Here are some numbered points:
-16/13/-29/7/-4/5/-22/-29/27/-27/-11/-18/23/-30/21/-19/13/-28/16/2/59/-27/-30/-30/3/53/-6/-29/-14/106/-11/51/-25/30/-24/-31/42/-14/-17/11/-15/60/-12/-31/-24/-30/39/-25 0
-19/-30/-12/-29/24/-31/-31/-29/-31/-28/-29/-29/-29/-30/-18/-30/-26/-28/-24/-10/-29/-27/-30/-30/-30/-32/-26/-29/-29/-22/-20/-31/-26/-30/-28/-31/-31/-31/-30/-31/-29/-30/-29/-31/-29/-30/-30/-6 1
21/18/-24/8/6/46/-2/-29/12/28/-29/6/27/-30/34/36/-26/5/-17/46/2/-27/5/-27/-25/18/-2/-29/9/-1/-20/-2/5/22/-28/-17/26/46/107/-13/-29/9/-3/22/4/5/-3/-17 2
19/48/51/43/103/-6/-31/86/106/23/-29/-17/23/-30/-20/37/80/-6/71/53/10/0/63/77/-14/-32/43/101/-29/76/33/109/13/-23/112/53/-31/60/55/-31/107/127/107/79/-15/57/122/74 3
29/1/-29/13/24/69/76/-29/28/23/-4/-19/72/25/21/98/26/-4/2/-8/47/3/-30/-30/109/96/-4/-29/1/82/-28/53/40/49/-20/30/55/52/33/-31/-29/52/100/7/-4/-30/50/-9 4
-10/-30/-29/36/3/-31/17/-29/-31/-28/-29/-29/-32/-8/30/-30/-18/-28/45/-30/127/-24/-30/-30/48/70/-26/-29/-29/29/-28/3/-26/46/21/-26/55/-31/-30/-31/127/-5/-29/-31/-4/-30/1/-29 5
-30/-13/-29/-29/-31/99/-31/-5/-25/-25/2/-4/-16/-24/-31/-28/-22/-28/-27/-21/-29/-27/8/-30/-30/-32/53/13/-22/-32/-28/-31/-6/-31/-28/-31/-17/-18/-21/3/-29/-30/-14/-31/-24/-21/-30/-29 6
-30/-30/-29/-29/-31/-26/-31/2/-7/-28/-22/-29/-16/-30/-32/-17/-26/-28/-27/-6/-29/-22/-28/1/-30/-21/-26/-5/-19/-31/-28/-31/-26/-7/-28/-25/-27/-31/-30/-11/-29/-30/-29/-31/-29/-30/-30/-29 7
19/5/-29/16/23/44/7/-29/127/24/3/18/54/-3/28/34/35/7/19/50/41/-19/18/-30/-7/53/116/-24/2/63/-13/126/13/46/-13/24/78/47/48/-9/-29/59/-15/-2/19/-13/54/-14 8
-30/-30/29/-29/6/-31/-31/6/-31/-28/-18/-29/-32/-30/6/-30/-26/-28/-27/-10/-29/-27/-30/56/-30/-32/-26/-14/-29/-32/29/-31/-26/25/-13/-31/-31/-31/-16/-27/-29/-30/-28/-31/-29/-30/-30/111 9
38/-20/-23/-29/45/23/-31/18/46/22/-29/-26/55/-30/-32/38/-9/16/-3/-8/-29/-27/-23/8/-30/-32/-9/27/-11/13/-21/-22/26/-27/23/9/-31/53/45/-31/-8/4/29/51/-13/27/3/5 10
30/-3/-29/25/23/54/29/-29/1/32/-25/-13/33/-2/49/35/-8/9/-26/-2/19/-24/-10/-30/42/50/15/-29/-9/14/-11/-9/9/41/-28/-7/55/41/34/-18/-29/-5/30/3/15/-30/-11/-14 11
43/-30/-29/-29/40/-31/46/-29/-31/-25/-29/-16/-14/-5/-32/-24/-21/-9/4/-30/-8/12/-30/-16/86/44/-26/-29/-21/19/-21/-31/-10/21/-28/50/-18/-31/-30/-31/-3/-30/5/26/-26/-4/-30/-29 12
108/-30/-29/-29/-22/-29/-22/2/-4/-22/19/-25/9/26/-32/-30/-26/127/-3/5/-29/33/-21/9/9/-32/-26/24/-23/-32/-28/-31/-13/-31/0/89/-31/14/-2/-29/-1/-30/-16/-21/-29/-3/-30/2 13
100/64/45/-13/93/70/26/45/118/83/-29/35/110/-30/-10/105/22/42/27/34/-11/-5/32/71/-3/-32/37/74/36/54/18/54/54/15/33/41/-31/124/107/-31/36/55/80/121/40/85/61/64 14
-26/-30/7/-29/-12/-12/10/-29/-18/27/-13/51/20/-27/-32/-20/-26/-28/127/-30/-3/-7/-30/-30/29/42/-26/-29/47/-7/29/-30/17/-24/113/-21/-23/12/-17/-31/-5/-30/-29/73/127/57/-30/-29 15
17/-11/48/-14/92/6/-31/46/34/37/-29/-22/24/-30/4/46/-10/11/-19/42/-29/-25/13/66/-30/-32/3/33/-17/-5/33/-13/12/-6/1/8/-31/53/58/-31/10/-2/37/66/-29/50/-7/127 16
-30/-30/-29/-29/-31/-31/-31/-7/-17/-28/-29/-29/-24/-30/-32/-30/-26/-25/-27/-16/-29/-27/-11/-30/-30/-32/-26/-2/-29/-32/-28/-31/-26/-31/-28/-26/-30/-31/-30/-31/-29/-30/-29/-31/-29/-30/-30/-29 17
-30/-30/0/-29/-22/0/1/-29/-7/23/9/53/34/-24/-32/-21/-26/-28/29/-30/-27/-15/-30/-30/33/43/-26/-29/58/-15/15/-31/12/-15/20/-31/-26/2/-30/-20/-26/-30/-29/65/70/127/-30/-29 18
-27/9/61/1/42/-31/-31/31/-31/-28/-14/-29/-32/-30/24/-12/-18/-28/-24/39/-29/-27/17/18/-30/-32/-26/19/-29/-32/28/0/-9/-31/9/-31/-31/-27/-16/-7/35/-5/5/-22/-29/-9/2/65 19
-25/-30/37/-10/-23/-19/-18/-29/-31/127/-26/127/-25/-8/2/-14/-26/-23/27/-30/-29/-12/-4/-6/19/66/-26/-29/127/-10/24/-31/127/-24/18/-19/-22/-3/-14/-25/-29/-30/-29/81/54/67/-30/-29 20
-30/-30/-29/-2/-25/-31/-31/-29/-19/-28/-29/-29/-32/-30/-28/-30/-6/-28/-20/-30/-24/-27/-30/-30/-30/-32/-22/-29/-29/29/-28/4/-26/-31/-15/-31/-27/-31/-30/-22/-15/-15/-25/-31/-29/-30/-8/-29 21
-28/-1/27/9/-31/-24/-31/-7/-31/-28/39/36/-32/18/26/1/-26/-28/-27/-30/-29/-16/37/-25/-29/-28/-26/-23/52/-32/6/-31/-26/-31/-26/-31/-16/-20/-30/79/1/-30/-29/-16/45/25/-30/-25 22
-16/-19/-25/52/31/3/57/-29/1/-24/-29/-29/-18/-15/40/-14/28/15/-3/-22/91/-26/8/26/-15/24/12/47/-29/48/-5/49/-19/54/2/28/90/-24/-12/-31/-13/52/-16/-31/-29/-30/54/-12 23
32/-5/-29/9/50/-6/-19/-24/32/-10/-29/-29/15/-30/-28/-19/14/8/16/-7/34/-26/-30/-30/-19/9/-5/-16/-29/84/-18/47/-10/25/-1/62/4/11/-3/-31/-15/45/6/-3/-29/-30/60/-11 24
-16/-30/-29/-9/-4/4/-12/-29/-31/127/-29/111/-11/-30/-2/-8/-26/-26/-17/-30/-9/-27/-30/-30/-14/76/-24/-29/127/-6/-5/-31/127/0/-28/-31/24/0/-15/-31/-29/-30/-29/18/2/2/-30/-29 25
-21/-30/43/48/12/-12/43/-18/-31/-6/-29/0/-32/12/97/-5/-10/5/-6/-8/-3/-4/25/127/22/25/-26/-11/-24/-27/44/-7/-16/127/16/40/22/-13/-13/-23/4/-11/6/-24/-29/-30/-25/111 26
-30/-30/-29/-29/-31/-31/-31/21/-31/-28/127/-29/-32/51/-32/-30/-26/-27/-27/-30/-29/127/-30/-30/-30/-32/-26/-18/-29/-32/-28/-31/-26/-31/-28/-31/-31/-31/-30/-14/-2/-30/-27/-31/-29/-21/-30/-29 27
New points follow, each followed by the numbers of its three nearest points above, looking only along the 3 directions in which the numbered points spread most, smallest number first.
31/9/10/46/-14/54/113/-21/-27/29/24/0/-13/58/62/57/-19/64/46/-20/19/30/68/110/18/-1/-9/20/16/-32/-9/8/19/73/57/91/47/41/31/3/72/-7/68/6/10/-1/-18/37 2 10 24
-28/61/123/-13/31/-27/-30/41/2/28/-29/56/10/-30/-19/-23/42/-28/25/2/-29/5/-17/-22/6/-19/-26/24/40/-1/127/-1/33/-31/28/-21/-31/2/-18/-31/9/6/-5/101/52/90/20/9 10 15 16
-30/-16/-29/-27/-20/3/30/-29/-31/-28/2/-29/-32/-21/36/-13/-26/-28/-27/123/-8/-27/-22/-30/-30/5/-24/-29/-29/-27/-16/-21/-26/3/-28/-31/56/-31/20/8/-29/-30/-29/-31/-29/-30/-30/-26 6 12 21
-17/-30/-15/9/-31/-19/-31/-28/-31/69/-29/-7/-32/-30/18/-9/-26/-28/-27/-30/-29/-27/15/-30/-30/-32/-26/-29/7/-32/-28/-31/59/-31/-28/-31/-13/-7/-21/-8/-29/-30/-29/-26/-29/-30/-30/-28 6 7 22
-30/-30/-29/-29/-29/43/-31/-29/27/-28/-29/-29/-31/-30/-32/-30/-26/-28/-27/-30/-22/-27/-30/-30/-30/-17/91/-29/-29/-1/-28/-8/-26/-28/-28/-31/23/-31/-30/-31/-29/-30/-29/-31/-29/-30/-30/-29 6 7 21
27/14/-5/-26/-7/33/3/-29/25/12/19/76/63/6/6/31/-12/2/18/-21/-10/-14/-26/-20/26/42/5/-17/81/-11/37/1/14/9/-2/-30/17/69/28/16/-29/-2/0/64/68/65/5/-12 2 15 18
-30/62/17/55/41/-2/-1/63/-17/-19/-29/-29/3/-18/-4/-6/57/-28/-4/-13/-12/-2/-9/-17/30/0/-21/-18/-29/7/30/-2/-25/6/-15/-23/2/-10/-30/53/-29/-9/-29/-19/-29/-30/-11/11 12 13 26
39/-30/28/24/-31/-31/-31/81/-31/-23/4/12/-32/23/4/-30/-18/6/-27/-30/-29/0/15/20/-30/-32/-26/-4/20/-32/-15/-18/-22/-31/-11/-31/-31/-31/1/80/8/55/-9/8/10/24/-17/-29 6 9 13
-26/23/-25/-29/-31/15/-11/-9/45/-23/69/18/16/86/-32/25/-5/13/-2/39/-17/87/-1/-30/19/-18/8/42/20/0/-16/-5/-18/-31/-12/18/3/-6/-30/8/-7/-9/-29/1/31/23/1/-29 2 12 13
31/127/48/47/113/41/56/7/28/30/-29/-11/77/-1/36/19/58/-4/15/38/51/26/3/-30/104/54/9/-6/-27/87/86/56/11/20/-17/55/39/41/49/-31/-19/47/7/43/-29/-5/47/40 4 8 24
-27/-30/-29/-29/-7/4/23/-29/-21/-24/-1/9/27/-24/4/-21/-9/15/-2/-6/27/-15/-30/0/36/78/-26/-29/16/31/-18/5/-10/81/-28/26/15/2/30/-24/-29/-6/-29/-31/-29/-30/-11/38 5 11 12
34/-6/-9/-2/38/-23/-28/21/42/-24/-29/-29/-2/-30/-32/-16/41/5/18/107/8/-12/-9/7/-30/-32/1/31/-29/42/-24/47/-19/-12/30/26/-31/-8/36/-31/32/49/33/-3/-29/-25/64/3 10 24 26
-30/-30/-29/-29/-31/-31/23/21/-7/-28/-10/-29/-5/-11/-32/-25/-26/-1/22/-30/-18/6/-30/65/-5/-32/-26/39/-26/-32/-28/-31/0/17/37/32/-31/-9/-13/-31/105/-30/41/-14/-29/6/-30/13 9 13 19
-21/11/19/79/-11/-15/54/-25/-15/-11/-14/-29/-32/24/72/-5/38/7/99/-12/82/-17/58/40/-21/6/1/-23/-29/5/-4/47/-26/27/106/24/20/-9/-21/-1/127/46/2/-31/57/-30/30/-5 0 23 24
37/30/58/27/-31/9/-3/50/-10/-27/108/37/-32/127/42/66/-6/125/-4/45/-21/103/127/84/64/-32/12/80/42/-32/-4/-12/-16/-31/42/127/-16/-31/16/86/76/-11/29/3/54/38/-25/9 10 13 16
-30/37/6/15/-31/6/25/-29/5/27/51/83/-3/65/40/-12/23/3/23/-21/58/16/-9/-30/44/79/23/-29/83/8/42/60/1/36/-12/2/48/-28/22/79/-13/55/-15/31/86/52/47/-26 2 11 25
-30/-30/-29/-5/-31/42/-31/-29/-12/-28/-15/-29/-32/-12/-10/-30/-26/-28/-27/-30/-27/-27/-11/-30/-30/-32/127/-28/-29/-32/-28/-2/-26/-31/-28/-31/26/-31/-30/-12/-29/-30/-29/-31/-29/-30/-30/-29 6 7 21
99/28/35/-12/10/-20/-8/-13/-27/-16/62/-10/-14/74/53/-13/-23/45/-23/36/67/38/6/-12/26/-5/-26/-9/-15/-32/44/42/-21/-18/-15/61/-1/-28/-15/57/17/-10/-27/-31/-11/-30/-5/68 12 13 26
-30/-5/15/39/-24/-31/-31/127/-31/-28/-29/-29/-32/-30/-32/-30/33/-28/-27/-30/-29/-24/3/-16/-30/-32/-26/20/-29/-32/-7/-31/-26/-31/-19/-31/-31/-31/-30/107/-12/53/-29/-31/-29/-30/-30/-26 1 7 9
-27/-30/-29/10/-22/-2/8/-23/-31/-24/-18/7/-10/5/-5/-17/5/-28/-14/-30/2/-16/-30/30/20/50/-20/-29/5/18/-28/-4/-19/66/-28/-25/4/-12/-9/3/-29/-6/-29/-31/-24/-30/-15/-7 5 12 21
29/33/41/30/-31/15/25/25/-12/14/44/25/-31/47/40/57/-13/-4/-27/114/-29/-1/83/19/-30/-32/17/29/22/-32/-16/-13/16/-31/14/-2/-29/24/127/64/18/-16/37/-2/37/35/-22/21 10 13 16
-29/4/-29/15/20/3/-15/-29/93/-26/-26/-27/12/-30/12/-19/35/-25/25/-8/101/-27/-19/-30/-14/36/35/-29/-29/56/6/127/-19/33/-13/-28/26/-21/-30/-12/-11/45/-6/-31/-29/-30/58/-12 0 23 24
22/34/35/29/-28/127/-19/27/-2/14/9/23/-31/27/38/50/-6/-20/-27/47/-29/-1/127/12/-30/-32/118/66/13/-32/-21/-16/11/-31/2/12/8/40/21/30/8/6/32/14/17/28/-25/6 2 10 16
-26/-30/18/-3/-31/-20/-31/-23/-31/-1/-9/15/-32/-30/2/-10/-26/-28/-20/-30/-29/-27/-3/-30/-19/25/-15/-19/13/3/-22/-31/-17/-31/-28/-31/-18/1/-21/0/-29/-30/-29/16/16/15/-30/-29 6 12 22
96/59/48/38/25/-27/99/12/-29/11/19/53/-28/95/12/34/7/40/12/-9/18/82/15/38/127/62/-26/-12/49/-1/25/-9/19/32/24/98/-4/-18/-9/-2/71/-4/68/95/41/67/-2/-14 2 10 11
-30/-5/-29/-3/-16/54/21/-29/12/-17/-8/-29/17/-7/5/34/-2/10/-27/51/34/-19/6/-30/-2/40/16/-29/-24/27/-9/9/-25/14/-28/26/95/7/-15/-17/-29/0/-29/-31/-29/-30/-3/-29 0 5 23
30/86/56/28/105/52/11/-22/-7/25/12/17/25/24/127/47/26/8/16/100/58/-18/3/19/27/35/1/-29/26/26/87/55/22/63/0/25/38/35/28/45/-10/59/-8/-9/16/-12/37/106 2 8 24
42/-30/-27/6/88/-20/-18/9/46/-17/-29/-29/13/-30/-32/-24/31/32/17/-19/109/-17/-19/5/-30/-32/-11/48/-29/78/-14/116/-26/-21/25/70/-14/12/0/-31/54/42/13/22/-29/-20/62/5 23 24 26
-17/8/-5/19/1/-31/37/14/-5/-20/-15/-24/-23/-29/-1/-11/22/-28/9/-9/6/-27/13/5/-30/-28/2/17/-29/17/-12/42/-13/-22/31/-21/-30/-14/-15/-5/22/45/127/-26/-22/-13/127/9 13 24 26
-30/-29/-21/-29/-30/-31/-16/-1/-3/-21/14/8/-11/-30/-32/-30/-8/-25/127/-30/10/-27/-30/11/-30/-32/-26/-14/11/-14/-3/-4/-21/-20/127/-31/-31/-24/-30/-6/89/-11/-21/19/127/30/2/-29 6 13 22
